In the data rows, 128 means zero.
Here are some points, each followed by its number:
[115 154 115 148 108 150 144 121] 0
[136 108 162 129 124 109 114  97] 1
[106 155 129 126  91 120 144 117] 2
[153 107 124 106 153  98  79 100] 3
[ 89 129 104  90 119 124 131 181] 4
[ 93 159  95 114  74 127 161 154] 5
[120 113 132 129 111 136 148 152] 6
[107 117 131 125 169 153 134 154] 7
[105 155 124 134 113 134 159 134] 8
[102 144  95 114 123 162 121 150] 9
[127 123 123 162 123 163 154 159] 10
[136  97 127 143 172 163 109 147] 11
[199 135 103 151 138 150 128 117] 12
[154  82 135 118 144  92  92 125] 13
[135 139 125 106 141 123 145 123] 14
[127 140 102 116 128 132 101 113] 15
[169  57 146 204 115 235 139 200] 16
[146 127  97 151 149 163  88 124] 17
[ 95 152  55  57  94 140 110 153] 18
[101 153 121 123 119 140 145 136] 19
[130 130 123 167 111 167 146 138] 20
[133 107 160 129 150 110 114 116] 21
[125 119 120  86 164 117  97 127] 22
[111 122 179 124 133 124 133 123] 23
[111 120 123  83 132 111 118 132] 24
[135 105 118  96 117 101 112 141] 25
[104 133 128 123 133 152 140 142] 26
[122 165 108 140  90 139 154 113] 27
[140 109 137 114 125 117 118  95] 28
[ 84 148  88  79 104 142 140 164] 29
[170  89 110 184 155 156  71 122] 30
[107 125 122 118 119 132 144 153] 31
[100 114 122 119 138 157 144 180] 32
[124 112 153 132 178 148 113 148] 33
[143 112 138 121 130  99 109  97] 34
[130 118 135 110 129 101 131 118] 35
[153 116 153 116 140  80 119  93] 36
[127 140 118 140 106 146 154 132] 37
[ 95 147 105 101 129 149 133 151] 38
[123 136 106 132 134 168 111 129] 39
[103 145 127 107 111 108 133 117] 40
[114 159 165 143  98 136 145 104] 41
[134 106 152 131 153 103 113 115] 42
[143 125 135 126 127 111 133 106] 43
[152 104 163 118 147  84 105  91] 44
[204  79 145 158 132  99  91  73] 45
[162 126 110 147 129 144 142 145] 46
[ 82 150  78  91  81 115 144 172] 47
[107 155 119 122 103 131 152 118] 48
[ 92 151 124 125 107 123 149 143] 49
[156  77 173 127 150 110  93  98] 50
[158 109 113 101 160 101  64 100] 51
[125 159 109 155 111 167 139 115] 52
[147 119 105 116 140 117  80 108] 53
[134 122 152 102 141  96 126 105] 54
[135 110 161 123 124 101 119  90] 55
[145 133 112 131  97 134 150 143] 56
[113 135 137 155 140 163 159 144] 57
[ 92 125 130 100 177 134 125 174] 58
[ 93 148 120 116 105 120 150 144] 59
Which two points above are nearest to each new point by angle, seen from the average point of the numbered points? Their numbers follow each, nearest first.
[117 130 178 131 125 114 124 110] 23 1
[135 102 130 118 133 108 104 128] 13 3
[140 166 148 158 121 133 146 109] 41 0
[119 136 119 129 139 143 122 132] 39 9
[160  93 122 162 164 140  92 128] 30 11
[112 140 132  99 133 114 155 128] 14 40
[123 123 143 121 120 105 129 103] 55 1
[140 115 103 136 160 156  81 127] 17 30
[112 161  98 131  88 136 162 144] 5 27
[118 137 244 175 147 124 132 121] 23 21
[116 129 152 111 136 101 132 112] 54 35
[164 120 132 142 125 130 131 100] 45 43
[164  79 125 217 110 170 121 156] 16 20
[158  88 123 177 123 161 113 151] 16 30
[111 141 101 120 141 159 128 150] 9 38
[152 127 118 125 131 136 165 160] 46 56
[138  98 131 119 148  98 107 122] 13 42
[106 101 187 136 195 118 123 172] 33 7
[130  93 134 109 160  94 121 150] 13 42
[115 139 102  88 118 132 120 114] 18 15
[112 105 135  93 142 104 135 155] 24 58
[138 153 120 140 112 136 144 113] 27 0
[131 136 106 114 134 130 100 114] 15 53
[130  94 147 141 180 125 106 134] 33 42
[110 135 142 113 130 111 141 125] 40 23
[ 74 139 111 109 108 112 161 185] 31 59
[117 165 143 158 105 134 148 103] 41 0
[113 161 157 135 121 113 151 110] 41 2
[112 130 155 136 131 115 140 122] 23 41
[116 140 120 109 123 122 127 115] 40 48
[155 129 123 119 124 117 136 101] 43 28
[134 126 109 141 135 146 101 116] 17 30
[149  77 135 145 154 108 100 135] 13 50
[145 125 124 110 129 127 146 143] 14 56
[122 124 196 148 140 113 130 114] 23 21
[144  95 135 119 135  93 127 137] 13 35
[145 140 182 174 104 120 129  87] 41 1
[105 139 138 140 124 152 162 135] 57 8
[104 159  69 117  48 124 162 150] 5 47
[128 166 111 140  99 142 150 112] 27 0
[175 120 109 127 129 119 154 158] 46 56
[140  84 126 124 179 147  90 154] 11 33
[200 136  97 155 139 146 117 109] 12 46
[ 93 106 126 122 152 138 148 198] 32 58
[103 131 126 124 140 156 143 143] 26 32
[122 111 125 116 132 135 129 150] 32 58
[104 128 135 116 163 133 129 147] 58 7
[116 138 119 105 108 133 123 109] 40 2
[120 112 131 118 102 113 147 150] 6 31
[140 139 139 141 123 134 136 106] 41 43
[138  97 123 143 120 158 121 161] 16 10
[160 104 142 147 122 105 104  87] 45 34
[ 88 137 135 128 131 123 163 170] 31 49
[108 119 142  98 131  95 135 123] 35 54
[150 129 121 131 110 142 158 149] 56 46
[107 139 191 150 117 121 135 131] 23 41
[173 100 160 174 112  98 108  74] 45 1
[122 145 100 136 132 152 122 133] 39 9
[163 126 105 118  90 142 152 160] 56 46
[192  96 155 160 129 109 111  81] 45 50
[151 101 137 102 153  90  86  97] 3 51
[ 93 132 163 128 150 116 148 146] 23 58
[112 155 160 147 130 124 153 115] 41 8
[167  96 111 158 166 144  61 112] 30 17
[ 97 173  73 108  47 115 158 152] 5 47
[114 129 107 132 135 142 123 146] 9 32
[128 170 130 147 104 126 145 117] 27 0
[133 127 114 159 100 173 123 128] 20 52
[137 154 147 149 112 127 152 107] 41 27
[134 164 110 135 112 144 154 114] 27 0
[144  98 121 156 175 157  96 139] 11 30
[145 126 139 105 153 134 144 131] 14 33
[115 127 188 144 145 102 130 112] 23 21
[133 107 113 130 185 157  96 147] 11 33
[153 126 109 119 121 123 175 182] 56 6
[127 150 148 141 112 126 143 106] 41 2
[160 131 126 192 118 183 162 139] 20 10
[120 143 196 175 145 134 151 123] 23 41
[105 128 121 132 114 140 147 155] 31 6
[121 150 158 151 108 117 141 100] 41 2
[151 143 100 139 133 165 157 155] 46 10
[139 152 111 116 128 137 153 127] 14 27
[147 108 193 157 126 109 107  95] 1 55
[144 121 125 171 107 184 150 147] 20 10
[149 114 126 127 133 126 119 107] 45 28
[117 138 112 113 120 130 115 112] 15 18
[139 128 101 130 148 144  90 123] 17 53
[108 139 100 117 144 155 121 151] 9 38
[112 150 137 153 132 165 171 156] 57 10
[104 148  97 130  83 123 167 157] 5 59
[113 132 134 127 182 152 125 153] 7 33
[107 164  89 105  76 117 153 141] 5 47
[165 171  98 165 113 166 150 112] 52 0
[139 120 107 142 162 153 101 134] 17 11
[135 124 112 146 129 158 103 116] 17 30
[164 105 133 132 130 132 120  96] 45 28
[ 77 130 102  92 112 114 140 192] 4 31
[122 166 155 147 128 123 157 119] 41 8
[118 112 136 132 120 121 150 146] 6 31
[179  88 155 155 120  99 101  71] 45 34
